In the data rows, 128 means zero.
Some points:
[124  89 225 140 114 130 139 134 111  73 142 137 104 141 136 122 105  79
 108 170 122  91 113 102 110 120  97 125 107 105 115 127 149 110 115 151
 119 111 140 125 117 146 178 128 111  88 125 144]
[109 126 101 107 160 113 120 114 133 148 176 154 144 139 110 110 126 153
 144  86 100 133 146 149 152 108 153 144  79 121 118 142  96 137 124 146
 119  67 148 140 107 137 132 133  79 157  80 108]
[110 132 128  99 146  95 134 127 144 132 161 134 172 141 120 109 134 183
 153 101 106 155 133 161 138 107 138 127 120 136 122 129 106 165 156 160
 127 101 167 139 113 132 108 115 105 157 130 112]
[119 138 109 111 105 156  72 110 143 218  96 106 133 133 121 127 138 118
 120 130 143 106 121 121 164 150 155 122 171 119 100  77 129 116 138  87
 128 167  71 136 124  89 132 160 131 131 151 152]
[100 114 205 132 124 111 135 152 121  90 149 130  84 160 140 123 132  79
  95 167 101  84 108 126  95  89  86 131 103 112 128 126 173 115 113 127
 130 125 159 130 124 161 187 122 102 112 115 133]
[112 145 123 102 129  91 100 132 159 139 176 144 161 126 119  99 135 160
 141  99  94 114 139 141 127 127 140  94 130 148 142 129 103 144 130 152
 122  84 164 161 102 148 119 122 122 154 119 112]
[133 107  84 166 157 161 167 150 135 124 154 166  86 169 106  92 155 128
 163  89 148 137  91 179 129 131 117 110 129 122 146 147 110 153  66  92
 140 171 123  87 161  91 129  96  72 102 142 108]
[110 138 124  99 149  89 145  98 114 133 165 146 159 127 119 124 140 169
 141 106 108 138 126 143 133 110 169 111 109 153 122 126 107 154 144 161
 102  81 163 140 111 117 121 105  82 150 126 115]
[130 162 116 105 101 180  64 121 126 205  62 115 134 111 137 146 118 112
 121 124 160 129 136 125 140 151 127 148 168 126 103  92 133 103 117 104
 139 166 107 144 109  87 124 171 137 150 160 141]
[155 103 130 139 147 105 151 137 110  92  91 134 130 122 143 171 125 106
 104 154 154 134 145  99 173 132  61 153 126 149 149  95 152 107 116 137
 161 190 130 134 114 156 129 143 184 123 127 114]
[129 101 210 119 105 113 133 142 118  90 170 119  93 158 154 113 130  85
 119 159 141  87 142 114 104  93  86 107 125 115 131 128 163 112 128 146
 107 104 149 123 129 159 171 126 126 116 102 137]
[118 143 126 117 118  93 148 117 156 120 178 130 155 127 126 122 147 175
 152 112 127 167 141 128 144  84 127 123 102 133 109 154 103 152 175 161
 106 107 139 137  88 132 115  99  96 156 152 117]
[149 115 121 161 141 145 181 150 134  89 118 145 152 160 137 179 112  81
 120 133 141 122 126 131 152 131  52 145 152 156 154 110 150 134 101 110
 168 173 114 118 105 145 149 119 180 111 129  98]
[137 142  98  87 111 155  88 106 150 174  82 116 143 124 118 118 105 119
 123 116 137 126 108 118 129 149 144 118 174 124 112  87 121 121 123  78
 103 160  95 141 119  93 117 205 137 132 148 150]
[146  96  83 132 149 105 178 106 101  85 123  93 146 126 148 186 133  84
 118 161 142 114 133 128 147 144  82 135  99 148 160 106 156 116 117 124
 136 165 120  96 116 137 149 108 197 123 134 119]
[132 146 100  99 119 174  73 117 128 192  71 106 154 103 125 134 109 115
 134 112 133 135 118 110 137 169 153 139 171 126 109 114 112 110 117  95
 115 173  98 134 111  95 114 177 116 142 155 145]
[146 115 126 142 171 110 167 149 126 108 100 170 147 127 139 188 110 137
 139 172 135 129 160 103 145 139  68 149 137 148 153 110 155 106 136 134
 155 143 106 121 113 165 147 134 187 109 122 112]
[152 129 114 125 160 103 197 129 129  80 115 119 103 130 155 182 138  98
 135 160 140 110 162 118 139 121  50 133 128 141 156 120 166 113 125 123
 161 171 120 134 107 139 105 132 185 125 112 103]
[133 135 102  87  99 164  86 113 130 197  65 116 136 126 132 151 113 129
 128 124 138 135 116 115 154 167 132 113 177 125 114  88 126 126 149  84
 108 162  91 129 119  99 106 165 123 124 143 149]
[112  88 207 118 133 138 126 148 129 109 162 128  94 168 149 111 133  74
 115 147 129  98 142 124 100 108 107 117  88 104 112 141 202 114 132 142
 121  96 158 137 108 151 189 120 120  93 123 126]
[113 126 121 101 137 100 117 111 131 136 166 166 172 140 129 115 129 175
 137 100 113 130 140 141 147 119 161 122 108 141 110 144 115 151 163 159
 134  92 160 136 108 148 125 109 111 160 127 121]
[120 155 134 115 117 103 126 105 129 112 168 139 158 134 125 119 126 188
 150 102 104 131 123 131 152 119 164 113  93 159 133 135 116 157 143 162
 110  95 160 142 107 134 135  92 111 150 119 112]
[116 125 118 142 156 172 141 144 153 122 168 152 131 177 108 112 149 150
 174  73 124 160 111 183 145 108  95 101 110 115 119 137 100 172  86 120
 144 136 151 113 116 134 134 119  42 130 147 138]
[133 130  99 172 112 123 139 125 131 107 101 116  86 108 131 110 130 145
 112 138 106 170 114 133 116 145 220 115 140 120 133 165 130 127 147 129
 145 124 105 100 208 103 101  93 152 105 118 128]
[137 150  91 120 104 171  87  91 146 183  72  77 118 113 119 144 105 109
 115 121 165 146  99  93 134 132 122 117 160 119 112  90 124 106 107  98
 117 152  78 152 117  99 107 193 110 139 150 157]
[115 155 105 186 146 151 120 132 117 115 127 144 138  91 106 112 132 143
  94  97 134 149 145 122 108 126 162 163 151 126 133 169  86 150  88  86
 154  95 124  94 186 106 100  99 129 135  85 137]
[115 146  91  93 130 169  68 101 121 205 101  75 141 114 129 133 116 117
 115 131 159 124 116 127 141 179 157 111 150 141  95 105 124 117 102 103
 104 165  96 127 120  95 121 159 118 106 137 134]
[110 137 143 107 134  89 124 130 130 127 155 145 167 131 117 106 120 192
 146  87 101 129 144 144 137  88 150 125 110 137 132 137 105 144 138 161
 120 105 152 139 101 139 117 113 100 162 146 130]
[148 121 154 124 139 158 156 125  98 140 149 128  82 159  97 134 115  86
 131 167 119  86  96 151 145  84 114 137  70  70 124 140 166 107  65 156
 120  86 117 120 160 128 209 138  70 120  78 149]
[141 144  85 101  94 166  91 109 143 189  72  86 108 100 116 151 137 119
 132 125 149 124 105 127 152 145 139 131 164 124  96  90 135  93 148  76
 100 154 105 135  89 106 105 167 121 111 174 140]
[124 147 130 166 129 125 153 127 100 106 104 142  87 110 143  87 127 149
 132 135 142 157 134 121  92 158 177 122 151 125 132 166 103 133 146 103
 128 117  93 101 204 117  94 109 158 123 131 112]
[144 141  90 124  78 192 114 114 146 192  89  95 125  86 142 140 133 108
 149 116 182 156 118 103 163 163 106 114 135 122  82 135 131  90 146  96
  79 158  85 122 113  93 127 159  69 107 158 137]
[139 109 113 135 135  96 173 163 110  84  84  88 112 138 127 191 148 106
  96 168 143 139 133 106 119 100  74 115 145 130 170 146 130 113  84 139
 163 161 105 127 145 167 115 151 164 101 130 158]
[ 88 102  91 111 120  93 136  96 147 134 139 138 166 157 119 118 153 185
 187 100  99 147 124 152 173 100 127 112 119 114 141 144 109 159 120 139
  95 105 121 120 106 131 105 118  87 139 138 121]
[118 149 128 140 142  99 125 122 138 103 167 149 154 133 123 120 120 185
 145 106 106 141 141 161 144  94 152 124 129 131 132 128 107 157 159 147
 137  99 161 131  92 130 140 101 108 167 133 118]
[147 149 125 175 146 122 116 145 116 116 112 137 107  99 114 102 123 142
 108 127 120 153 122 122  73 130 167 128 143 150 150 161 110 131 132  93
 145 135 143 113 208 103 111  96 165 111 142 112]
[134 160 122  96 113 186  69 100 140 202  94  99 133 112 105 153 123 108
 117 115 145 108 115 118 136 158 148 122 133 128 101 107 121 109 116  98
 130 170  81 139 112  99 123 194 102 115 122 131]
[137 138  91 105 106 167  64 114 149 208  88  99 121 107 115 131 109 109
 122  97 124 105 115 128 141 180 135 129 184 117 123  98 116 105 118  96
 116 163 100 139 108 104 112 159 113 141 137 152]
[109 131 128 129 144 111 118 118 148 134 148 149 163 153 131 124 129 186
 154  93  90 116 143 144 168 135 144 139 117 134 120 128 107 146 176 168
  99  99 150 126 109 156 113 116 112 155 116 104]
[145 103 165 135 114 148 149 156 117  71 166 102 123 168 156 112 130  94
 102 170 105 132 128 136 131 128 134 131  77  89 113 141 167  73 137 147
 113 102 139 114 150 168 182 115 116  88  92 185]
[146 147  71 121  91 192 128 113 114 170 108  47 127 102 107 158 135 113
 103 149 169 163  98 109 132 158 183 111 132 106  99 106 121  96 117 126
 145 139 101 111 171 127 141 177  85 117 140 170]
[161 146 118 173 128 133 153 156 116 116 114 141  92  71 121 108 146 142
 121 153 148 159 126 139  87 137 163 150 138 133 122 177 124 128 165 113
 127 136 113 112 217  97  97  98 137 136 157 104]
[129  93 209 137 129 118 138 143 106  75 155 129 104 147 142 116 126  78
 115 169 114  86 133 104  99 111  92 120  91 100 107 130 160 118 130 142
 131 117 142 140 120 147 168 114 119 105  85 138]
[120 156 121 172 132 129 131 130 106 107 100 136  90  90 121  89 148 147
 109 116 126 143 128 124  68 127 187 133 146 141 141 162 122 127 138 111
 143 131 107 109 205  96 101 112 163 123 153 109]
[139 113 125 132 151 101 150 136 129  85 123 135 127 115 135 158 120  99
 125 146 155 103 158 119 162 142  71 119 131 124 172 105 140 118 129 137
 130 150 111 149  98 175 128 113 203 122 116 100]
[146 116 122 129 146  98 188 144 124  88 119 140 123 136 164 189 144 100
 121 146 129 126 141 119 148 121  60 148 140 136 168 116 171 113 121 154
 147 167 105 139 115 157 118 122 203 132 136 115]
[118 139 134 104 120 100 124 131 142 148 176 143 176 120 115 108 135 183
 137  90 118 133 150 145 136 122 143 122 115 145 140 134 116 155 129 168
 132  88 158 144  77 139 109 110 114 159 124 106]
[117 128 138 123 128 100 121 117 137 137 158 153 169 135 126 116 134 200
 160 105  95 151 137 136 144 105 138 133 108 148 117 143 107 154 160 151
 113 100 160 144 111 144 130 117 101 155 119 108]
[159  89 104 148 122 105 142 145 121 107  93 142 142 118 147 159 109  87
 160 141 122  85 134 137 134 162  83 154 143 155 166 116 140 102  94 159
 145 151  93 126 111 152 108 133 196 135 118 111]
[143 137 117 146 135 127 146 153 120 136 128 150  93  88 116  91 152 133
 116 132 127 162 111 108  76 136 174 162 138 120 151 163  95 138 152 107
 126 120 126 118 206  83  85 102 159 106 142 116]
There is one direction along which these points spread out most. Take the direction at right angles to it along which they spread out most. Go by this last direction. How far along it is each point below, from 0 to 99? The average is 50, and the first point in the table lies past the average. One standard deviation of the points above along it is 16.
[105 102 203 130 122 131 129 149 135  72 164 124 118 157 140 118 115  87
 130 176 120  95 127 110  94 121  95 116 120 103 119 121 158 132 118 158
 123 107 156 129 112 159 191 118 117 114 105 136] 65
[106 155 130 109 140 100 124 119 129 131 168 143 162 147 135 123 141 196
 147 117 108 157 153 143 129 118 145 125 106 157 121 131 115 153 154 166
 125  94 167 148  96 128 117 114 120 146 115 111] 31
[131 130 111 149 114 133 121 134 115 139 108 151  93  84  95  84 109 135
 109 103 119 142 121 137  74 146 180 141 164 134 160 161 112 136 119 105
 154 112 139 114 187  86  83 102 158 135 136 134] 43
[114 125 202 124 109 124 145 156 122  78 160 110  92 154 153 131 120  79
 102 169 111  99 122 102  93  93  90 110 117  94 102 147 155 112 122 133
 104 111 165 133 130 168 171 139 110 121 116 131] 67
[141 148  91 134 143 128 130 115  99 116 116 104 123 124 122 101 142 139
  89 114 125 158 118 131  84 164 178 143 116 121 135 165 102 147 156 111
 137 136 110  94 183  83 114  75 159 101 126 108] 45
[140 144  83 125 106 172  74 109 147 198  67 118 131 116 109 143 125  97
 121  97 149 129 113 118 144 169 139 141 162 133 109  96 110 131 131 101
 113 159  90 131 129  96 105 184 116 128 134 162] 46
[142  82 207 149 117 138 126 160 145 102 150 118 113 145 149 119 120  62
 116 174 127  74 123 125  85 106  98 121 126 126 130 133 151 114 110 151
 133 118 166 136 144 159 165 120 103 121 103 165] 68
[113  78 197 145 109 131 136 144 123  99 164 149 110 167 142 117 117  86
 127 147 134  97 116 112  93 102  84 128  96 115 103 128 151 117 115 131
 149  88 174 148 117 159 174 120 114 115 104 155] 63
[143 105 133 124 154  94 185 134 115  96  99 128 118 114 136 171 120  90
 138 163 145 122 138 118 155 121  53 138 121 157 164 114 153 120 120 142
 156 159 116 120 107 143 117 135 200 116 138 102] 76
[105 129 119 123 137 103 104 126 144 141 170 144 144 142 130 110 130 189
 161 102 108 135 150 137 156  98 134 133 108 121 129 124  97 158 134 132
 112  96 179 142  91 142 119 119 115 176 109 126] 30
[113 152 117 175 131 120 128 126 107  98 107 148 111  84 130 111 136 143
 108 126 145 133 119 135  74 147 201 152 128 125 148 135 121 159 140  97
 149 131 106 100 153 119  99 122 175 108 147 125] 49
[119 138 129 105 137  87 122 116 131 111 163 148 158 135 112 100 121 172
 134 113 108 138 147 149 144 110 156 115 108 141 128 115 100 162 141 150
 122  92 166 153  99 137 102 113 112 144 138 132] 31
